In the data rows, 128 means zero.
Some points:
c(121, 111, 115, 105, 106, 101, 130, 111, 106, 112, 109, 161, 164, 212, 104, 120, 109, 122, 116,
  168, 108, 115, 105, 224, 150, 118, 110, 149, 114, 114, 143, 143)
c(112, 148, 207, 207, 142, 100, 113, 150, 205, 122, 109, 110, 114, 104, 195, 129, 111, 105, 128,
  98, 107, 110, 141, 106, 140, 110, 124, 117, 113, 108, 105, 107)
c(112, 111, 108, 118, 117, 205, 108, 236, 142, 110, 114, 101, 112, 105, 184, 105, 121, 107, 113,
  103, 106, 111, 102, 153, 139, 104, 255, 114, 116, 124, 119, 110)
c(118, 109, 113, 110, 132, 106, 119, 232, 113, 125, 109, 110, 105, 117, 110, 114, 118, 228, 127,
  121, 102, 135, 154, 116, 108, 120, 115, 134, 117, 111, 158, 191)
c(126, 119, 108, 133, 166, 110, 114, 158, 128, 119, 110, 115, 115, 120, 207, 126, 110, 131, 106,
  113, 111, 113, 106, 108, 104, 255, 147, 150, 129, 108, 107, 113)
c(122, 106, 104, 106, 120, 105, 176, 103, 106, 111, 111, 143, 129, 157, 106, 110, 107, 119, 109,
  255, 114, 205, 186, 109, 103, 113, 113, 119, 113, 105, 105, 108)
c(114, 145, 119, 189, 118, 139, 104, 139, 104, 103, 113, 119, 171, 166, 101, 129, 254, 110, 112,
  100, 107, 148, 177, 106, 115, 103, 110, 111, 107, 134, 117, 110)
c(165, 161, 155, 149, 150, 104, 111, 115, 109, 114, 113, 109, 107, 112, 187, 108, 106, 110, 103,
  112, 111, 112, 104, 106, 111, 203, 255, 106, 110, 103, 107, 104)
c(122, 114, 109, 104, 106, 100, 122, 108, 118, 113, 105, 194, 199, 136, 103, 114, 109, 121, 255,
  97, 119, 102, 124, 103, 117, 151, 97, 104, 123, 186, 154, 166)
c(100, 119, 111, 169, 112, 153, 107, 128, 109, 106, 110, 143, 207, 167, 113, 134, 168, 107, 112,
  104, 115, 115, 119, 117, 121, 101, 113, 112, 111, 154, 168, 171)
c(110, 114, 116, 106, 107, 109, 168, 106, 115, 130, 150, 112, 113, 103, 106, 188, 212, 125, 139,
  108, 106, 105, 115, 106, 136, 173, 101, 105, 111, 149, 156, 197)
c(131, 188, 205, 142, 136, 102, 108, 101, 125, 146, 121, 118, 105, 110, 105, 154, 114, 192, 106,
  111, 197, 189, 122, 107, 102, 120, 106, 106, 106, 106, 108, 106)
c(109, 133, 129, 183, 204, 102, 105, 149, 109, 109, 106, 109, 103, 109, 196, 116, 107, 121, 106,
  104, 202, 166, 127, 112, 103, 116, 119, 203, 127, 109, 105, 101)
c(255, 160, 180, 103, 121, 108, 105, 98, 124, 139, 114, 110, 103, 109, 104, 114, 103, 108, 105,
  251, 181, 151, 123, 102, 102, 115, 102, 105, 109, 103, 104, 105)
c(104, 103, 107, 103, 105, 106, 220, 96, 125, 241, 171, 113, 104, 102, 107, 173, 132, 102, 122,
  98, 111, 102, 111, 99, 119, 134, 97, 206, 250, 118, 109, 105)
c(128, 114, 121, 126, 118, 108, 116, 130, 255, 160, 125, 119, 117, 102, 184, 108, 111, 103, 135,
  106, 111, 106, 123, 105, 141, 141, 224, 103, 113, 113, 107, 112)
c(128, 207, 163, 161, 109, 113, 105, 177, 118, 102, 111, 107, 105, 107, 102, 109, 127, 163, 131,
  105, 106, 109, 120, 104, 111, 101, 107, 195, 181, 185, 116, 112)
c(255, 152, 152, 107, 110, 96, 112, 99, 118, 111, 107, 186, 161, 126, 104, 107, 107, 100, 133,
  195, 133, 136, 167, 99, 118, 105, 96, 102, 104, 107, 105, 104)
c(112, 113, 114, 132, 166, 109, 111, 103, 105, 108, 110, 180, 171, 185, 109, 117, 107, 198, 126,
  119, 115, 190, 203, 111, 108, 117, 109, 113, 113, 107, 106, 106)
c(120, 130, 141, 150, 182, 105, 104, 104, 99, 105, 107, 165, 133, 161, 138, 124, 107, 114, 101,
  112, 104, 112, 103, 231, 127, 108, 101, 123, 158, 137, 152, 140)
c(112, 130, 162, 179, 187, 95, 107, 106, 105, 123, 137, 119, 104, 117, 109, 118, 107, 120, 106,
  255, 222, 143, 121, 111, 107, 117, 108, 116, 117, 109, 107, 111)
c(137, 180, 202, 127, 112, 96, 107, 103, 117, 152, 164, 103, 103, 101, 103, 159, 190, 107, 119,
  98, 163, 128, 160, 99, 115, 100, 97, 124, 190, 130, 102, 108)
c(108, 105, 112, 111, 99, 255, 145, 168, 117, 105, 109, 134, 157, 130, 102, 102, 113, 105, 125,
  159, 184, 163, 125, 112, 116, 106, 104, 108, 106, 133, 120, 112)
c(122, 116, 107, 104, 110, 165, 159, 164, 113, 114, 104, 112, 109, 111, 210, 117, 105, 114, 118,
  122, 107, 121, 107, 113, 109, 213, 174, 223, 115, 109, 107, 104)
c(104, 145, 135, 135, 227, 101, 106, 180, 115, 108, 108, 146, 103, 112, 197, 107, 104, 113, 108,
  107, 103, 112, 106, 196, 120, 116, 238, 124, 108, 105, 104, 104)
c(133, 113, 108, 106, 123, 247, 111, 179, 126, 116, 108, 110, 111, 112, 225, 129, 105, 127, 106,
  118, 114, 125, 114, 128, 115, 119, 145, 169, 120, 109, 115, 110)
c(101, 106, 111, 104, 103, 104, 209, 105, 112, 110, 106, 180, 168, 143, 100, 109, 107, 102, 176,
  104, 114, 102, 112, 153, 224, 101, 96, 102, 118, 195, 169, 149)
c(203, 251, 180, 105, 116, 103, 101, 97, 99, 104, 102, 128, 116, 122, 100, 134, 105, 187, 104,
  103, 106, 149, 146, 102, 102, 108, 100, 131, 116, 135, 171, 172)
c(103, 113, 116, 167, 146, 98, 111, 100, 105, 110, 104, 158, 198, 199, 101, 105, 106, 101, 185,
  102, 117, 100, 107, 135, 183, 101, 95, 190, 218, 117, 104, 102)
c(105, 109, 112, 103, 112, 137, 147, 104, 103, 152, 247, 102, 107, 116, 104, 130, 122, 179, 106,
  106, 111, 112, 107, 191, 121, 113, 104, 128, 112, 116, 194, 185)
c(110, 108, 110, 106, 113, 98, 143, 115, 202, 168, 131, 102, 109, 104, 107, 149, 174, 103, 139,
  104, 106, 104, 112, 111, 146, 118, 96, 102, 114, 174, 202, 215)
c(105, 111, 106, 105, 107, 124, 181, 106, 101, 112, 109, 134, 132, 147, 106, 114, 106, 206, 118,
  113, 104, 115, 107, 241, 126, 122, 109, 114, 135, 147, 188, 144)
c(128, 105, 105, 104, 113, 101, 118, 109, 105, 107, 110, 193, 159, 207, 104, 122, 108, 193, 116,
  105, 104, 109, 109, 111, 106, 185, 111, 130, 125, 180, 167, 147)
c(113, 106, 114, 107, 104, 246, 128, 106, 221, 142, 116, 110, 108, 108, 157, 127, 117, 100, 132,
  102, 124, 104, 113, 192, 195, 106, 107, 138, 125, 116, 105, 108)
c(114, 105, 117, 111, 110, 200, 110, 190, 116, 120, 105, 118, 109, 107, 108, 113, 115, 103, 164,
  224, 120, 105, 119, 182, 245, 103, 100, 109, 110, 121, 105, 119)
c(103, 108, 106, 111, 101, 254, 103, 145, 109, 105, 107, 134, 204, 195, 101, 102, 111, 113, 147,
  109, 116, 151, 157, 104, 113, 104, 108, 118, 104, 164, 151, 139)
c(122, 143, 123, 161, 138, 99, 106, 105, 105, 148, 206, 122, 105, 111, 150, 109, 102, 109, 104,
  110, 107, 117, 102, 107, 103, 226, 255, 118, 114, 105, 105, 104)
c(105, 119, 124, 156, 165, 101, 106, 102, 102, 135, 239, 112, 106, 108, 103, 201, 189, 118, 106,
  113, 140, 218, 139, 106, 105, 113, 104, 117, 109, 108, 112, 114)
c(106, 109, 107, 106, 105, 124, 185, 114, 234, 120, 105, 108, 104, 103, 108, 182, 209, 114, 131,
  101, 114, 102, 108, 141, 161, 103, 96, 115, 210, 139, 116, 115)
c(104, 115, 114, 143, 134, 101, 116, 105, 123, 242, 218, 107, 107, 104, 109, 114, 117, 108, 194,
  118, 255, 120, 124, 103, 124, 102, 101, 106, 106, 115, 111, 114)
c(105, 110, 109, 114, 116, 101, 109, 134, 187, 120, 110, 109, 110, 102, 105, 197, 197, 114, 135,
  100, 135, 140, 231, 103, 127, 103, 98, 116, 170, 144, 123, 124)
c(109, 111, 119, 107, 106, 106, 211, 97, 115, 177, 208, 108, 110, 107, 102, 136, 127, 155, 151,
  113, 125, 104, 118, 109, 138, 176, 98, 105, 108, 124, 148, 168)
These points spread out most along one direction. Take the direction at right angles to it along which they spread out most. Go by this last direction. For each point below, how far along it does it lie, from 0 to 99? The average is 50, and the first point in the table lies past the average. One standard deviation of the points above along it is 16.
c(128, 114, 121, 126, 118, 108, 116, 130, 255, 160, 125, 119, 117, 102, 184, 108, 111, 103, 135,
  106, 111, 106, 123, 105, 141, 141, 224, 103, 113, 113, 107, 112) 60
c(104, 103, 107, 103, 105, 106, 220, 96, 125, 241, 171, 113, 104, 102, 107, 173, 132, 102, 122,
  98, 111, 102, 111, 99, 119, 134, 97, 206, 250, 118, 109, 105) 47
c(112, 148, 207, 207, 142, 100, 113, 150, 205, 122, 109, 110, 114, 104, 195, 129, 111, 105, 128,
  98, 107, 110, 141, 106, 140, 110, 124, 117, 113, 108, 105, 107) 46
c(104, 115, 114, 143, 134, 101, 116, 105, 123, 242, 218, 107, 107, 104, 109, 114, 117, 108, 194,
  118, 255, 120, 124, 103, 124, 102, 101, 106, 106, 115, 111, 114) 29
c(103, 108, 106, 111, 101, 254, 103, 145, 109, 105, 107, 134, 204, 195, 101, 102, 111, 113, 147,
  109, 116, 151, 157, 104, 113, 104, 108, 118, 104, 164, 151, 139) 69
c(101, 106, 111, 104, 103, 104, 209, 105, 112, 110, 106, 180, 168, 143, 100, 109, 107, 102, 176,
  104, 114, 102, 112, 153, 224, 101, 96, 102, 118, 195, 169, 149) 70
c(126, 119, 108, 133, 166, 110, 114, 158, 128, 119, 110, 115, 115, 120, 207, 126, 110, 131, 106,
  113, 111, 113, 106, 108, 104, 255, 147, 150, 129, 108, 107, 113) 56
c(137, 180, 202, 127, 112, 96, 107, 103, 117, 152, 164, 103, 103, 101, 103, 159, 190, 107, 119,
  98, 163, 128, 160, 99, 115, 100, 97, 124, 190, 130, 102, 108) 24
c(105, 109, 112, 103, 112, 137, 147, 104, 103, 152, 247, 102, 107, 116, 104, 130, 122, 179, 106,
  106, 111, 112, 107, 191, 121, 113, 104, 128, 112, 116, 194, 185) 54
c(110, 108, 110, 106, 113, 98, 143, 115, 202, 168, 131, 102, 109, 104, 107, 149, 174, 103, 139,
  104, 106, 104, 112, 111, 146, 118, 96, 102, 114, 174, 202, 215) 57
c(105, 111, 106, 105, 107, 124, 181, 106, 101, 112, 109, 134, 132, 147, 106, 114, 106, 206, 118,
  113, 104, 115, 107, 241, 126, 122, 109, 114, 135, 147, 188, 144) 67
